Named moves, each a turn or a mirror, and the order they were made in; the first pair answered:
D:
[ -3 -13  -3 -11   5   1  14  24  -3   1] => [ -2  22 -11   1   5  -4  15 -10  -4  10]
[-18   4  -7 -13   1  23 -18 -24 -16   8] => [-17 -14  -4 -19   6  25 -19  -4 -16   2]
[ -5   0   5  -2 -11  -7  -2  11   8  -6] => [ -5  12   1   1 -14  -7  -2   0   9  -1]
F:
[  5 -16   6  -1   4  20  -4   8  -8  -3] => [  6  -6  14  12  -7  19 -14  -4   4   0]
[  1 -23  17   1   3  14 -18  -6  11 -10] => [  2 -27  18  -1   6  15 -12   2   5 -13]
[ -7 -11   9   3 -48  10  16  -5  36   7] => [ -6 -35  -4 -21 -26  14  34  27   4   1]
K:
[-11   6   1  -2  17 -21 -13  36   2  12] => [-13 -16  19   0   5   3 -20  32   8  15]
[ 22  37  -5   8  21 -20 -14 -23   0  -8] => [-11  38   8  11 -13  -5 -20  -9  35   7]
[  3   8  -2   3   5   5  -2 -19  -4   2] => [ -5  15  -2   5  -2   2  -1 -16   2   7]
[  8 -12 -11 -13  -5  25   9 -12 -27  -9] => [ -1  19 -29 -16  -1  -4  18  -2 -23  -2]
Z:
[  3 -12 -12 -19 -19  30  43  -3 -31   2] => [ -3  -3 -12 -18 -22  34  40 -13 -30   9]
[ 20  10  -4   5  20  -6  -1  -8 -10  -8] => [ 20  12  -5   3  21  -7  -2 -10 -11  -8]
[ -3  14   1   3  15  -3 -24 -20  14   6] => [ -4  15  -9   2  20 -27 -11  12  13  -4]
[ 11 -14   4  -7  15  13   0   6  10  -5] => [ -1   5   3  -5  13  16  -1 -14  10  10]
Now pairs of rows:
(2 to 3 moves a pair)
[ -9   4  -4 -16  30 -26   4  13 -23  13] => [-36  14  -2 -15   3 -14   5  12  -5  25]  K D F
[  3 -29  23  14  -1  13 -32  -9  26  -7] => [ 26   7   3  18  25 -12 -23 -32   4  -8]  D K
[ 31  14   9  19 -12 -10   3 -31   3   5] => [ 31  12  -8   5   7 -35  13   3  -5  -5]  D K D
[  5   3  -6  18 -15  11  -5 -43   5  19] => [  7 -15  -7   2   9  21  -9 -39 -19  19]  D Z K
[-13  -7 -11 -26   8  18  21   9 -27   4] => [-22  28   0   1 -17   9   6 -20  11  15]  K F
[ 10   4  13  15  -7 -11 -12  -9  16  -7] => [ 11  17   3  13  -1 -14  -4 -22   8  -4]  D F D
[ -9 -32  29   1  -7   8  -8  16  15   9] => [-25  23   5  -2   4   5   5 -20  -7  33]  Z F D
[ 20 -25   5  -3   2  -7  -1   9   0 -10] => [ -3  -1   7   3 -21 -10   1   8  22   2]  K D K
[-14 -18  -2   7   3   6 -21  22   6   3] => [-13  -2 -18  -1  16   1  -8  13 -18   7]  D F
[-12   7  -8 -16  21  16   2 -17 -17  16] => [-21  25   0   2   3   3  -5 -22   9  19]  D K F
[ 30   5   6  14 -10 -10   1 -38   1   4] => [ 28   6 -12   1   8 -38  13   3  -5  -7]  D K D
[ 19  36 -12   9  21 -20   3 -18 -12  -4] => [ 16 -17  22  15  -6  -6 -19  15  30 -19]  D F D
[-16  35  -5 -11  48  -2 -28 -22 -12  23] => [-39   6  -3 -26  41  -2 -24  36  -3  24]  F D K
[  2  -4 -18 -18  12 -15  24  34 -10  -8] => [ -9 -13  11   6 -30  -1   4  22  38  -3]  K F Z
[ 16  11   0  19 -35  -5  15 -12  25  -3] => [ 29 -30   7  -1 -15   7  16   9   1 -15]  K D F
[  3   2  -8 -13   6 -11  13  24 -23  -2] => [  0 -21  11 -11 -11  16   4  23 -17   0]  K K
[ 42  -9   2  -9  18 -13 -11  -4   1 -31] => [ 33   8 -11 -20  32 -12  -3  -9 -17 -21]  D Z F
[ 10  -9  16   4 -16  23   1 -12   2  -2] => [ -7  -3   1  -5 -13  -6  12  31   7  -3]  K K D
[ 36 -32   5   0  19  12  -7  -3 -13 -11] => [ 40   3  -8  11  16 -25  -1  -1   3 -17]  F K Z
[ -5 -30   9   1 -12   1 -10  41  15  -7] => [  4   8  15  24 -22  18 -16 -34  13   7]  D K
[-14  15  -2  -7  13  12 -10  -7  -9  16] => [ -2   2  -1   3   3 -17  -5  27  12  -7]  Z F Z
[-15  19   7  13  -2 -23 -23   2  25  15] => [-23 -21   5  -8   4  -3 -14  34   2  11]  F K
[-43 -14  -4 -22  12  12 -11  44   0  16] => [  5   7  -2 -10  35  23 -15 -35 -35  15]  D K K
[-15  -2   9  14 -33  14  -1  -5  22   5] => [ 12 -16 -11  -5  13 -16  11  31 -10 -16]  K K D
[ 27   0  -3  14   0 -20  12 -17   3 -11] => [  8  14 -22   6  -2 -24  27  -2  -4  -2]  K F D
[ 26 -13 -11  39 -16 -29  20   3  23 -17] => [ 28 -38 -10  25  -7 -18  26  15   7 -21]  K K F
[-18   6   4   2 -10   1   0   4  25   5] => [  3  -5   1   2  -6 -12   6  18  20 -11]  Z D Z
[ 12 -21  -1 -13  11 -12  20  25  -4 -15] => [ 13  17 -13  -8  13 -22  26  -9 -12  -6]  D F
[-11  21   3   7 -16  -9   5   4   9  13] => [ -9 -14   7  -7  -9  13   8  18  -7   8]  F K
[ -2   2 -17 -12  12  11  12  -5 -28   5] => [ -9  -7   5  -2 -11  28  -4 -17  -5  12]  K F K
[ 24  21 -16   7 -12 -22  28 -12 -14  -8] => [  8   9 -16  -2 -22 -24  34  16  -4 -11]  Z K F
[-17  30  -8  -4  20  -8 -35   5   5  23] => [-15  22  -3  -8  17  13 -34 -13  -7  28]  K F D
[ 13   0  -3  -2   4   3  10 -21 -19  -8] => [  5  11   4  12 -16  -3   1 -23  12  -7]  Z D F
[ 25   6  -7  12  -1  -8  20  -4  -8 -14] => [ 24  -9  10  18  -8   2   9 -11   2 -17]  Z D F
[-22   8   3  -9  -9  10 -20  -5  13  22] => [-11  -4 -14 -24   5  -9  -2  30  -8   8]  F D Z
[  6 -11 -13 -15   2   0  25  19 -30  -8] => [-12  26 -21  -4 -10  -6  29   6 -13   8]  K D
[  0  10  -5  27   3 -11 -12   7  19  10] => [ -9  16 -12  23  -1  -5  -6  -1  13  19]  F K D
[ -2  30 -28  -5   5 -22  26  14 -13  10] => [-26  -6 -10 -14 -19  19  23  27  -8  21]  K D F
[-14  36  -3  11  11 -39 -13   5  24  -2] => [-34 -19  24  -4 -12  16 -19  19  27   8]  F K Z
[  6 -20  18  12  -3  21 -15 -24  -9 -13] => [ -6  30 -14  13   9 -11   4 -22 -16  -1]  F D K
